Each path below is one point turned by a fixed rotation once a step. After each direction that follows a path, write how fast that rotation turns it, in deg/step (0 if it stays still).
Each turn is a multiple of 5 degrees from 10 to 175, or 0.
Each row of a path follows its step; steps can be skipped.
Path 1:
step 0: [  2  12   5  -2   3   6   4  -7  -4  11   4 -19   4  -7   0  12   3  10
  13   5  -8  -8   0 -13 -14 -10  -2  -3   0   1  -9   3  18  -6 -10  10
   1]
step 2: [ 11  -6  16  -5   1  10   1 -12  -3   8   3 -15   0   3 -24   1   7 -10
  -4  -5   3   8 -13  10 -10  -1   3   1  10 -11  -5   3   0   1   6   2
   2]
step 4: [  7  -4  11  -1  23  -3  16   2  -5 -16   7  -8   0  -3  -8   9  -8   8
   2   0   0  -5   3   0  -9   6   4  14 -10 -10  -8  -1  -4 -11  -8   4
  -3]
step 5: [  6  -4   1   5   1   1   8  -2 -14 -15  10  -3   8   4   1   5  -1 -10
  18   0   2 -11  -2 -16 -18   8   0  -7   1 -11   0   9  -8   2  -1  14
  -8]
step 7: [ 10   6   5  -9  -2   5  11  -8 -12   4   5 -13  -5 -13  -2  -4  12   6
   4  16 -10 -16  -9  -1  -3 -11  -8  -2   8   2   1   4   9  -6   7   9
   1]
step 8: [  9   8  -1  -1   6  21  10 -14  -8 -11  10 -11 -11  -5 -11   3  -3   2
  -1   2   6   3   3  13  -4  -5  -7  -5   4  -9   5  -7  14   9  -5   7
   4]
step 9: [  3  -1   4 -15  10  12  -4  -6   7  -5   6  -7  13  -7 -19  -6  -5  -6
   1  -5  -6   7 -10   1  -6  -2   4  -7   8 -22  -5   3   4  -1 -10  12
  -3]
step 10: [  0  -8   4  -5   5  13   7   1  -2 -13   1 -16   9   1   0  -3 -13 -11
  10  -7   7  -4   0   7   2 -10   7  10  15  -9  -2   3  -9 -20   2   5
   6]
step 14: [ 10  -4   3  -2  -2  15  14  -8 -10   6   8   1  -5  -4  -3  -9   4  -7
  -6   6  -4  -1 -11   8 -14  -6 -11   2   8  -9   3   7  -4   0  19  15
   9]
Speeds:
[ 4  0 -3  7 -2 -1  4 -2  3  5 -1  0  1 -1  3  5  0  0  1  1 -1 -3 -1 -2
  1  0 -2 -2 -3 -2  4  4  4 -2  3  0 -3]
55
[-1  1 -3  2 -2  2  2  0 -1 -8 -3  0 -3  4  0  5 -3  1  3 -2  3  3  2  2
  5 -1 -2 -1  2  2  4 -1  0  0  0 -1  2]
155
[ 1 -6  0 -1  3 -5  0 -5  0 -1 -1 -4 -4 -2  4  0  4  2 -2  6  2  0  2  2
  3 -1 -1  1  1  4 -2 -2  4 -2 -1 -1  1]
90
Path 2:
step 1: [ 11   4  -9  -6  -5  -7  -9  11  -4  -5  -5  -4  -1  -4   3  11   7   7
   1   9  -1   0  -6  -7   1   5  -3 -13  18  15   1  -3  -4  -1   3  -7
  -6]
step 3: [ -4  -4  10   1   7  -2   0   2   8   4  10   0 -16 -10  -2  10   7   7
   4   2 -14   8  12 -11  15  10  -4   3  -4   0  -1  -7   1  -6   2  -4
   5]
step 4: [ -3   0 -10   2   4  15 -10 -16 -12   2  -9  -8  -5  -1  -1  -3  -1  -6
 -14  -1   8  -6   0   2  -3   5   1   3   5  11  -6 -16  -4  -5   0   3
   2]
step 7: [  2   6   9  -5  16  -2  10  -5  -3   1  19  -5 -13   3  -2  -4   4   8
  -2  -8   5  -8   3  -5   5   0   3   4  -4   2  -5  -3 -10   2  11 -16
   3]
step 9: [  6 -10   9   4  -1  -8   2   3 -10   0  -7  -1  -4  13  -7 -13  11 -10
   0 -10  -1   3  -3   9   3  13   8 -16   5  -2   2  -7   2  -3  -2 -10
  -7]
step 10: [ -1   4  -1  -4   0   5  -5  -3  19   2  14   2   0 -10  -7   1   7  -8
  11  10  -3  13  -1   6  -1  13   4   9 -13  -3  -1  -8  -6  -6   2   2
   3]
step 12: [ 17   4   2  -2  -5   5   7   1  -7   0   2  -2  -1  -9   9   6   0  -3
  -2  15  -3  -9 -13  11  -8  -7   4  -4   2  -9   1 -10 -13  -6   3 -10
  -6]
step 13: [ -3   8   9   2  -5  -4   1   0  -1  -6  -6   2   0  12  -9  -9  12   8
  16  -2  -2   9  -5   0  -2   8  -5  -1   0   2  -3   0  -3   6 -12   4
 -21]
step 16: [ 12 -11  -4  -4  -1   0  15  -3  -2 -12  -9   9  -2  -3  16 -11   0  -6
  -5  -1  -1  -1  -5  11   2   6   3 -13  -4  -3   2  -9   3  -4  -5   5
 -10]
Speeds:
[ 0  1  1 -4  2  1  0 -3 -2  1 -2 -4  2 -2  2 -2 -1  0  1  2  1  0  1 -5
  2 -2  4  3  5  0  1 -5 -1  6  4  3  4]
100
[-4  3  5  0  0 -7 -4 -1 -1 -3  0  1 -4  2  1  4  1 -2 -4  0  4  3 -3 -3
  1  1 -2 -3 -1 -3  2  0  2  2  3  0 -1]
60
[ 0  6  3  5  0  1  3  1  1  1  1 -1  0  1  0  2 -1  5  2 -1  0 -3  1  2
  0  2 -6 -1  6 -2  1 -1 -2  6 -1 -2  0]
65
[-3 -1 -3 -4  2 -5  1 -1  3  3 -1  5 -4 -1  1 -3  1 -2  1  2 -4  0  1 -3
 -4 -1 -4  0  1 -3 -5  0 -2  3 -2  3 -1]
140
[-1 -2  1  0  1  4 -1 -1  0  0  6  3  2 -4 -3 -1 -1  0  3 -3  3  4  3 -4
 -2  4  0  1  4 -5  0  5  1 -1  4  0 -3]
95
Path 3:
step 1: [  0   1  -6  -3  -8   8  -8   1   0  -1   1   9 -13   5  -3  -7 -14  21
   4  16  13  -1  -5   5 -11   6  -2  10   0   8   5   8   6   9  -3  -7
   1]
step 2: [ 12 -10  -2  -2   1  14  -4  14  -7  -1  -6   4   1  -9   2  -2  -8   0
   7   9   6   7  -3   5  -3   5  -2   3  -3  -7  13  22  -4  -2  15  -9
  -4]
step 4: [ 10 -16  -1   6  -6   4 -13  -5   5  -6   0  11  -6 -12  -4   3  -6   4
 -10   2  15  -1   3  11  -4  -5   5 -14  -1  -1  12   4   2  -3  12  -5
   7]
step 6: [  2   6   6   0  11   3  -6  -7  -4 -10   6  10  10   0  -2  -2 -18   6
 -13  -6   7   1  -4  -5   2   7  15 -13   4  -1   4   7  -4   2  10  -6
  17]
step 7: [ -3  -9   3   3   7   4  -8  -4   9   4   8  20   1  -3   1 -18  -6   8
   2  11  -2   9  -3   4   8   2  13  -5  -5   5   7  -5  -5  12  -4   4
  12]
step 10: [  6  -7   8  -6   5  15 -12  10  -2   5   2   2  -1 -10   1 -16  -2  10
   3  11   0  -1   5   6   7   9   1   3   0 -12   4  16  -1  -1  15  -3
  -5]
step 13: [ -4  -2   6   1  -8   6  -8   9   5   9  -4  -6  12 -14   2   4 -10   7
   2   6   0   7  -4   0 -13   1   4  -6  -8   9  18   5  -2  16   9  -8
   5]
step 14: [ -5   1  -2   1   3   9   1 -11  -5 -18   5   2   7  -6  -8   4 -17   7
 -13   2   3   4  -3  -2  -4  -2  15  -4  -2  -8  11  12  -4  10  13   1
   6]
step 15: [ -9 -10  -1   9   3   8  -9  -1   8  -1   2  18  -2  -5  -3  -6  -1   2
  -3   5   3  19 -16   5  -1  -2   9 -10  -6   9  13   6  -4   7  -6   5
   6]
Speeds:
[ 1  4  0  1  1  1 -2 -3 -3 -4  1  0 -3 -1  4  1  0  5  0  0 -3 -6  1  0
  1 -4  1  3  0 -7  2  1  2 -2  4  3  1]
175
[ 0 -2 -5  5 -1  0 -1  1  3 -2 -1  0 -3 -1  1 -5 -1  0  1  3  2  1 -1  1
  2 -2  5 -1 -6  1 -5 -1  1 -6  0 -1  0]
135
[ 1 -2  0  1 -4  2  4 -2 -1  0  3 -1  2 -4 -2  2  2  0  3 -4 -2  0 -2 -1
 -4 -2  8 -3  3  3  1  0  1 -2  1  4  5]
40
[ 1  3 -1 -3  2 -4  2 -2  1  4  4  6  3  2  3 -4  5  0 -5  0  1  1  1 -1
 -2 -3 -1 -2 -4 -1 -1  2 -2 -1  0 -1  5]
35
[-5 -4  4  4 -1 -1 -1 -4 -1 -1 -1  0  2 -2  4  4 -3 -3 -4  2  2  2  2 -6
  1 -5 -1 -1 -1  2  0  0  2  0  2 -1  1]
40
[ 3 -1  3  3 -2 -3  0  1 -1  2 -1  3  1 -1 -2  3  4  1  2  3  4  4  1  0
 -2  4  0  6  2 -5 -5  2  4 -2  2  1  1]
45
